In the rows, 128 means zero.
Each row of Z is roughly a mix of the hidden directions of one of several groups.
Z (103 x 10):
[[ 79 111 120 152 117 144 114 103 157 100]
 [120 131 121 124 154 149 170 142  80 103]
 [115 120 154 133 131 145 166 156  78 117]
 [134 138 133 124 171 125 182 160 135 118]
 [125 137 130 138 184 138 169 143 155 124]
 [141 100 104 121  81 141 112 124  85 132]
 [107 139 154 151 185 138 143 127 155 118]
 [100 126 172 102 156  92 141 145 142 123]
 [106  97 132 128 147 163 139  92 132 169]
 [139  91 119 130  84 139  88 124 100 130]
 [184 144 143 100 125 125 152 135 111 155]
 [133 129  93 121  97 124  90  88 115 104]
 [133 146 144 128 177 127 155 152 166 109]
 [180 116 104 111 134 116 146 167 112 139]
 [148 131 126 129 180 107 151 150 163 112]
 [106  94 121 104 138 165 169 116 119 150]
 [125 128 131 141  87 126 118 107 181 157]
 [144 128  78 133  98 166 113 115 137 106]
 [174 158 137 125 115  99  98 152 136 106]
 [114 135 163 117 168  79 137 149 134 131]
 [192 130 139 116 132 122 165 141 120 141]
 [142 108  97 115  93 126  96 117  84 123]
 [132 116 130 113  96 143  71 131  92 122]
 [187 146 130 128 131 127 164 113 130 155]
 [ 80 156 128 134 124 134 119  97 104  92]
 [140  97 109 143  75 104 137 107 105 131]
 [158  88 124 147 127 120 144 167 153 156]
 [154  97 129 154 133 150 138 143 156 174]
 [133 105 126 141 136 139 149 120 156 190]
 [191 140 131 117 143 123 157 149 111 134]
 [ 59 123 134 127 128 154 110 117 119 118]
 [ 97 133 127 113 125  97 119 125 101  73]
 [106 148 114 111 105 127 106  99  97 172]
 [124 156 145 127 172 124 164 145 163 112]
 [123 135 125 126 123 116  63  97 149 143]
 [169 125 126 110 123 121 154 147 157 174]
 [138  98 111 140  98 175 136 125 132  90]
 [121 137 138 136 185 156 148 145 158 116]
 [136 150 105 112  88 105 114  97 120  91]
 [143  98 137 130 120 173 162 129 151 161]
 [ 67 128 148 129 113 142  99 107 137 111]
 [122 149 114 121 111 120  82  92 165 143]
 [ 91 138 170 116 164  94 128 142 127 129]
 [148  93 131 154 134 152 138 137 155 175]
 [ 74 118 117 150 123 132 102 111 151  98]
 [133 100  94 159 113 157 118 137 128  85]
 [185 120 134 114 135 118 162 156 113 142]
 [112 142 136 124 125  95  97 119 107  74]
 [ 67 123 123 144 130 138 100 119 138  98]
 [177 157 126 149 123 142 112 145 149 162]
 [136 133 104 149 125 119 162 154 152 178]
 [145 107  89 164 112 161 130 122 136  96]
 [103 160 141 107 121 117 111  93 108  86]
 [135 111 145 152 157  98 151 142 171 151]
 [144 107 108 119 163 124 149 154  78 123]
 [112 117 107 135 108 143  88  87  92 134]
 [140 111 156 146 174 123 145 161 154 111]
 [120 158 146 153 104 114 101 121 130  76]
 [ 95 132 171 104 151  91 120 152 126 125]
 [ 91 146 171  92 141 112 113 139 109 143]
 [161  94 129 129 121 140 159 159 155 160]
 [184 132 127  97 121 126 152 143 112 157]
 [144 121 120 148  98 181 147  93 127 123]
 [ 78 116 121 135 105 156 104 107 145 100]
 [ 75 133 122 139 118 159 151 109 109 100]
 [144 140 131 121 106  68 108 119 159 137]
 [164 107 129 145 126 168 142 147 151 165]
 [148 102 107 121  81 105 100 122 106 151]
 [179 123 148 146 121 108 103 143 163 145]
 [129  97 113 169 118 153 125 132 133  79]
 [128 121 104 124 166 149 164 139  86 108]
 [146  88 111 130 143 122 151 157 140 174]
 [ 72 142 131 117 110 147  91 104 128 127]
 [158 127  94 139 104 173 128 113 136  95]
 [171 163 147 124  99 106 116 145 149 106]
 [129 136 107 110 165 147 160 146  84 111]
 [189 136 131 109 123 130 162 131 118 154]
 [ 67 138 136 139 129 146  99 106 129 108]
 [117 126 147 118 121 189 141  89 131 133]
 [160 130  96 139  96 160 137  92 151 127]
 [148 122  99 154  96 173 129  96 125 130]
 [164  86 127 132 129 120 145 166 152 153]
 [114 128 116 132  88 139 116  90  90  96]
 [142 158 109 150 119  90 114 171 122 105]
 [126 115 152 138  81 128  82 119 148 148]
 [116 148 135 126 135 126  85 112  97  79]
 [102  89 148 116 146 159 118  84 118 126]
 [150 119 117 117  69 112 118 124 108  95]
 [130 121 118 116  78 128  82 113 100 141]
 [129 114 118 132  70 143  90 103 122 120]
 [ 69 132 138 154 129 133 104 102 142 112]
 [116 116 146 123 154 151  89  77 115 132]
 [151 106  70 139 118 143 126 139 144  99]
 [144 111 104 177 107 147 121 110 147  97]
 [111 144 139 109 131 149 148 149  67 120]
 [107 141 131 105 140  95  99 112  97  87]
 [ 67 138 157 103 149 118 133 117 133 140]
 [108 140 137  79 145 115 115  81 110 129]
 [118 120 142 129  65 144  99 115 107 135]
 [193 134 129 129 133 121 167 127 130 145]
 [129 123 136 120 134 196 135 100 128 150]
 [111 127 133 158  88 165  99  96 120 123]
 [130 106 125 134  63 117 132 115  97 140]]
Here is one row from each group, named. Which group is each of the other rows in?
[ 89 133 160 114 162  99 124 154 108 141] : <124>
[138 133 113 103 169 129 131 152  78 108] : <4>
[ 84 134 117 100 144 116 123 105  90 100] : <58>

[181 132 128 129 138 110 168 123 135 162] : <124>
[147 129 114 126 176 100 165 148 152 138] : <4>
[105 103 135 101 143 134 153  89 136 169] : <58>
[146  94 112 130  85 110 102 119  91 123] : <4>
[100 110 147 116 114 121 130 118 113  65] : <58>
[135 129 113 105  66 136 102 120 104 130] : <4>
[192 127 116 127 125 113 159 129 137 152] : <124>
[111 128 125 127 166 141 169 139  79 132] : <4>
[162 116 125 118  84 101 108 133 128  88] : <4>
